rotation steps, each row followed by its count of steps
The counts run from 0 to 707.
[  1  11   9  -3  -8  -9  15   7  12 -21  -7  -6   0  -4  11  -9   5  23
   8  14  -3  -5 -10  17 -16  -5   8   5  12   4  19 -11   3  -3  12   7
  -4 -11   3   1   0  12 -24   8  -3   9  -3   6 -11 -14   5  -3   3  -5
  -2  -5  14  -5  -2   4   0  12   9 -15  -5 -10 -14   1 -14] => 468
[  2   3  19 -27  18  15  14   1   2   6  -4  -1 -15  -4  16  -3  -6  25
   1   1  -8  -3 -11   3   4  -2  -5   1  -1   5  -8  -5  -1   3  -9   3
   1  -3   5  -1 -10 -23  -5  15   0 -15   6  -3   6 -19 -13 -11   6   5
   2  -4  11  -7 -15   1   8  18  -1 -12   4  17   4  -2   3] => 131
[ -1 -21 -14  -2   4  -3  -6   5   1  27  14   1   4   6 -20  20  -1 -22
 -16   3   2  13  14 -11   4  -6   3   2 -12  -7  -5  18   1  -2   6   8
  11   1 -11   2  -8  -4  13 -11   3   5   1 -10  15   1 -17   2  -3  10
   1   1 -11   8  -4  -1   4 -14   1  17  -6  -4  18  -1   1] => 271
[ -1   5  11  -7   1 -11   2 -14  10   1  13  -1 -17 -13   4  -4  -2   7
  -4  21  -1   7  10  22   3   2  -9   6 -10   5  -5   3   2  10 -12  19
   1 -13 -23  -5  -8  15  -4   8  15  16   0   1   3  -9   7 -15  16  -3
 -10  12   0  -4  21 -18  -3 -17 -13   6  12 -19   3  -3  -9] => 4
[-12   1  -6  11  -9 -13  -5 -18   6   2 -12 -12   8  10  -9  -4   9 -11
 -13   0   8   3  22 -22 -15  -7  -5   1   5  16   0   6 -16   2   0  -4
   2 -21 -12   4   5  17  -6 -12   1  14 -17  -6   2   6  17 -16   8  -4
  -7   4   0   9  -4  -1   7 -17 -14  -6   4   5 -18  22  -2] => 549
[ -2  -1 -11   3   4   4  -2  16  14 -20   0   5  -8   0  -4 -22 -11   3
   8   4   7   2 -14  13   0  13 -11  18   4  -5   6  -8  -5 -22 -10   2
  13   0  27   0  11 -12  14  -2   4   0   7  -7  -7 -12  12   9 -15   2
  10  13   1  -5  10 -12 -17   7  -7 -17  -3  -5 -14  -5  25] => 429
[ 13   2  -4 -10   9  -3  -6  24  -8  -3  21  10  16  -2  -3   0 -14  13
   7   6   8   5 -12   2  10   7 -18  22 -13  -7 -13 -10  -9 -12  -4 -11
   4  17   9 -10  -6   5  22  -6   7 -12   5  -2  -1 -13  -5   7 -16 -11
  -2   0   9   8  -3  -9 -12  -8   3 -10  14   3  14  -9  -1] => 564
[  0  -1  -8 -13 -11  -7 -13   4   2   4  14 -18  19  12  -3  17  -2  -3
  -9  18   8 -16   6   0  -4  16  -2  22  12   5  17 -22   5 -15   9  -2
   8  11   6  10  -8   6 -11 -11   3   6   6   3  -6  -7  -3  12  -5 -12
   8 -12  16  -5   1   6  -2  17   4   1   1   7   0   3  -8] => 420
[ 18   1 -14   5  -6 -14  -7  -3  21  -9 -10  -4  -5  16   2   7  12  18
   3   9   2  -7  16  -6  -7 -19   7 -10  10  -6  17  -9   8 -10 -11   7
   4 -13  -1   3   2   6   4  12 -17  18  12  -1  -2 -13  -6 -10 -11   6
  10  -3  -4   2  -5 -13  -1  17   6   8 -13  12 -15   1   1] => 424
[ -4 -10  18  -1 -15   6   6   5  -1 -20 -12   1   1   3  10 -11  -3  13
   6 -11  10  -8 -14 -15 -15   8  -5   3  12   0  -1 -13 -17   1  10 -14
 -10   6  12  18  11  -4 -13  -9  -1 -13   1  10  10   4   6   9   4   8
  11 -13  15 -10  -5  29   0  14   1 -17 -12  17  -5  13  -6] => 335
[ 12 -19   0  12  13  -1  -6  -9  -2  -7   7   6  -5   1   3  14 -16 -12
 -16  -1  -5  19  -4  -3  -4  -5  -4 -15  -7 -13 -13   3 -19   4  27  -1
   9  -1 -13  -6 -15  -7  10  -9   9   1  -1  -4  13  19  -5 -15   4  -7
  15 -18  -3  -5   3  16  -8 -29  10   1  19  -5  18 -12  -2] => 657
[ -2 -10   6  25 -11   1  -9 -11   7  -8  20  -2  -5  -5 -13   4  -1 -13
 -20  -4  10   4  -7  10  -2   7  -2  -1   9   1 -13   4 -10   9   5  11
   4 -17 -11  20 -17 -19   3   6   2  -1  -7  -3  -1  16  11  -3   5   7
  -4  -1  -7 -14  10  16   4  -9  -4   8  -4 -23  12 -11  14] => 186
[  1 -15 -19  17  -6   4   6  -5  -4  -7 -16   7   0   0   0  -3   4  -2
  14   6 -13  11  14   0   2   9  13  -9   5  -9  13   6  -3   7  24   0
  -6   0  24  -1  15  13 -16 -14   9  16  -9  15   5  16   4   8  -8   0
   7  -3  13  11  10  10 -11   0   8   5 -11 -14 -11  -4  -9] => 116
[ 10   7 -14  -1   6 -19  -1 -12   8  18  11  -9  18   0  -9   2   1   2
  -8  -2  -8 -12  16  -1  24  -6 -17   1 -12  18   8   4   4  -6  -4   7
   1  -1  -6   9  -7 -20   7  -5 -10  10  10 -25 -14   9  -5   1 -18   7
   2   4   3   9   8  -8  13  -4 -23  14  16   6  -4  -1  11] => 62
[  6   6 -10   2  -3  -9   1   2   3   8  -7  -8  11  13   0   6   3   8
   2   1   1   5  25 -18 -12   0   3  -4  16   8  -3  -6  -6  -9 -11   5
  -8 -12  15   4  -4   9   2  10  -8 -13  -8   3   1 -26 -18  -3 -13  -5
  -7 -15   0  15 -23 -14  -1  22   8   0 -18  17 -13   2  -7] => 28
[ 22  10  -5  17   3 -17 -10   4   7 -20   5  13   8 -18  -7 -13 -10   5
  12   6   7   6  -3   8   5  10 -19   2 -10  -7 -14  -4 -28  -3  -3  -2
 -12   0   5  -5   3   7  12  -3   8  -8  -2   6  -4  -8   6  -3  -6  -9
  -3   6   0   9  12 -11 -19 -24  -4 -14  21 -19   9  -1   1] => 254
[  7  -7   3  13  -8   8   7  12  -4 -26 -23   7  -1   2   8  -2   6   0
  19   1  -6   6  -5  -7  -6 -10  14 -16  -3  -5  11   0  -5   8  23 -11
   1  11  12  -5  19  15  -8 -12 -11  11  -9  10   3   9  -1   4   9  -3
   0 -11   5  12  -9  17  -7  -5  18  -7  -4   1  -8   7  -8] => 511
[ 14  -2   1  -3  -1   9   2   1   5 -11 -31   6 -17   7  22  -7  -9   6
   7  -3  -2   7   2 -13   1 -13  -8 -22 -16  -7   6   0 -11   3  -5 -12
   4   3 -10 -14  22   1   4  -8  -5   7   0   6  16  -2   7  -6   4  12
  10  10  -5   3  -3  10   1 -26 -11  -8  17  14  -5   6  -6] => 299
[  1   4   5   2   6   9  -9  -7  -2  10  -2 -15   5  10  -1   9  10 -15
 -16   7  -6 -13  -1   4  10  -8  20   5   3  21  11  -1  18  -3  18   3
  12  -6   6  16 -10 -31 -11   0 -15  11  -7 -13  -7  11  -8   5   9   7
  -4  -7   0   1 -12  15   5  14   7  14 -12   4   5   4  -2] => 629
[ -1   5 -12   8 -13 -16 -16  10   3 -18   7  -9   5  -2   7  -8   8   8
   4  14  24   1  10   7  -5   6 -22   9  15   0  17 -15   1  -5 -24  -3
  -9 -12  -3   0   1  31   9  12 -20   7  -6  -1   0  -6   7   1  -1  -1
  -9   8  -9  12 -16 -13  -1  10   9  -2   0 -13  -5  -4  -2] => 642
[-14   0   3 -19  -4  -3   6   2 -10  20   2 -16   2  -1  14  17   7  -9
 -17   2 -11  -7  12 -11  -3  -4  -9  -7   2   3  12  -1  25  10   2 -10
   6   0 -26 -15  -9  13  -7   5 -16   2   6  -8   0   3  -5  -2  13   1
   4   1  -4  -5 -13   4  25   5   0  12  10  18   6  -4 -10] => 450
[-11  11  -9 -13   2 -16  -6 -13   2  30  -2 -15   8  14   3   9   2  -8
 -11  -1   2  -7  28 -13  -1   4 -11  10   8  21   5   0   9   2 -18  -1
  -1  -7 -10   0  -2  11  -1   2  -6   3  -2 -12  -1  -6  -3   0  -2   6
  -9   9   0   6 -17  -7  18  15 -14   7  -9  16  -6  14  -3] => 239
[ 11  13 -14  20 -28 -13 -18  16   5 -12  13   9  23   0 -19  14   7  -9
   7  12   5  -7  -1 -14  -5   4   8   9   4 -10  10   4  -7  -6   8   2
  -7   9  -6  -3   7  24  -6  -5  -4   3   4  17 -10 -12  -7  14 -14 -16
  -7  -3  -2   5  12  -8 -18 -10  13   0  -4   1  -5   9  -7] => 463
[ -6   0   7   5  -9  18 -22   5   8  -3   8   1 -31   7  14  -5   0  -1
   3   7   6   4  -3  13 -15  15  16   4  10  -6  -3  -1  11   3   3   1
  10 -10   7  -5 -11  22  -6   8   6  14  -7  12   3   5  17 -12  15 -10
  -2  -7   2  -9   2  -7 -13  10  14   8 -24  -7   1 -11   5] => 394
[ -7   9  -6   6   0   4  -6 -11  -8  31  -6  -6  14   9 -12  21   0 -28
  -8  -3 -19  10  16 -19   2   0  11   5   0   7 -10  16  12  -9  18   1
   6  11   1 -11  -7 -11  -3  -2   6  -4  -2   2  -7   8 -11  -5  -2 -14
  -3 -13   3   8  -2  -5  -8  -8  15   9  -7  13  -1   2  10] => 59
[ -3  -6   4 -13  10   5   0  14 -12   4  -1  -9   8   2   4   8   6  -7
  -1   2  -6  -7  -5  15  13 -16   6   6  -3  14  14  -5  32   1   8 -10
  10  -3   8   8  -4 -18  -2   4 -23   4  -2 -14  -3   7 -14   9   8  12
  -5   0  -5  -2 -22   4  15  24   5  17  -5   0   4 -14  -1] => 275
[  5  -6  21   4   1   5 -12  -7  18 -18   8  22 -16   8  -8  -7  -5   4
   2  -3  11   9 -20   0 -18 -14  12 -13   0  -7 -19  -4 -15   0  19  12
  10  -8   1   8  -8   2   5 -11  11   3  -4  -4  14  17  11 -20   6  -1
   4 -20  17  -4  10  13 -14 -16   1  -5  -9  -5   0  -7  10] => 261
[ -2  -5  13   5  -2  10  -6  -1   6 -21  -9   0   3  12  -2 -12   2   5
   3 -13  15  -4 -10 -19 -20   4   0   4  13   1  -3  -9 -17  -6   0 -13
   2  -4  15  18  11   2  -4 -10  -1  -9  -4  -2  11   8   9  -3   9   6
   3 -13  11   2 -11  17   0  14   1 -16 -22   8 -17   8  11] => 336
[-17  10  -2   8 -14   2   3   6  -8 -10  -1  -7  20  -1  -8 -18  -3 -27
   6  -9   0  -4  -2   8  -2  10  -2  20   0  16  -5   8   8   2   6 -13
  -1   3  12  -3  17  12  -7 -11  -3  -4 -23  -3  -7  10  23   8   7  -8
 -24  14  10   1  -6   3  -1  -1  -8 -13   0 -10 -10  -6   6] => 151
[  0  12  14  -5  -5  -1 -10  -3   6  18  12   4  -8   6  -5   1  10  -4
   3 -14  12 -15  -3  -5   0 -14  -5  -5  -7   9  -8   0   5   7 -25  -1
  -2  -4 -25   8   0  -4  22  -1  -9  -4   6 -12  -5  -6  -1  -9  -2   9
  -7   8  -9   1  -5 -16  18   0 -20  12  -6  18   0   8   1] => 491
[-17  -6  -1  13 -11   5  -3   1   4   0   4  -7  -7   2 -10   4   5 -36
 -17  11  -3   2  -3   8  -9   9  13  11  -6   3   0  13   3  -1  11   8
  23  -3   0   8   3 -11  -9  -7   9  18 -10  -4   4   2  10   6  11   2
 -10  16  -6  -8   7   2 -10 -15  -6   8 -11 -22   3   9  11] => 580
[ 22  -7 -21   9  -9 -11  -9  -3   7   1   8  -3  16  26  -3  10 -11   6
  -5   1   4  -4   5  -9  -9   6 -11  -6  10   1   3 -14 -12  -9   0   3
  -4  -5   7   7 -15   7  14  -9 -12  -5   4  -6 -14 -11  -3  10 -32   4
   9 -18   7  10  -6  -2   2  16   5  -2  -7  13   6 -21   3] => 422
[  7  -1   3   7  -1  13  21  -8   6  20  -6   8 -23  10   9  -4  -7  -9
   8 -10 -20   5  -4   7   0   9   5 -12  -8   0 -13  22  -3  18  -1  10
   2  -5   2  -2  -2  -2  -6  -1  11   1 -12   8  -3 -10  10  12 -13  17
   1  10  10 -10  21  -8  10   6 -25   8 -11  -6  18  -7  -4] => 577
[ 22   0 -22  22 -18  -6 -10  14  -3   1  12  13  16   8 -18  10   8  -4
   8  -8  -4  -3  -1  -8   7   4   6  -6  11  -5   7  -6  -8  -6   9  -4
  -4  10   6   6   5   2  15  -8 -18  -2   9   5 -10   0  -8  24 -26   2
  12 -16  -3  10   4   1  -2   2  10  10 -14   1   8 -16   8] => 68
[ 12  -5   5  -7  11   0 -21   2   9   2  13  -5  -2  15  -3  12  -3  -5
 -11  11  14   6   0  -1  -2 -19   1   6 -17  14  -5  -6  -7 -17   3  10
  12 -10   4   4 -18 -11  15  -5  -1   6  -9 -23   4 -12 -14  -8  -1  -1
  -9 -11  -1   7 -20   0 -11  -5   9   0   4   0   9  -2   5] => 523
[ 19  19   2  -9  -2  -5  -1  -1   8   8 -12 -14  24  13   2  20  -1  -5
   5  11 -11 -19   5   2   6  -9  16  10 -12  22  13  -1   1 -13   5  -5
   5   8   0   0   2 -16 -15 -14  -8   9  -6   0 -17 -17  -3  19  -3  -5
 -14  -7  10   8 -17   9   5   5   8   2  12  15   7  11 -14] => 418
[  2   0  -4  10   7  -8   4 -13  27 -14 -12   3 -13  11  -2  -8  -7   4
   0   8   0   4   0  -5 -16 -12   3  -8  -3  -7  -2   3 -24 -16  -8  18
  12 -11   4   3   5  -7   4  -3  13  15  -1 -13   9  -9   3 -17 -13  12
   1   2   8   0   4  -3 -13 -19  -9 -17  -2  -4 -20   6  13] => 473
[ 13  -2  -4 -17  12   5 -22   7   6  -5  10   3   3   4   0   7  -2   3
  -1  14  15  -2 -14   8   8  -7  -7  13 -12   2  10 -18  -3 -28   7  -8
  18   9  17  14  -5 -16  13 -18   0  15  12 -20   3   5  -6  10  -7   1
  17  -4   9   8  -1   5  -6  -2   3   0  10  10  -2  -2   8] => 168
[ -1  -4   3 -26  10   7  -3   1   0  19 -12   5  -8   8   7   6  -5   5
  19   6   7   8   8  -6  -1  -8  11   3 -19   0  -6   0 -11   6   3  -5
  -2   6  17  -6   0  19 -11 -20  25   1 -14   9  23  -9 -14  -4   0  -2
 -10  -8  23  12 -12   0  -3   3   4  -3  -8   6   5  18 -22] => 519
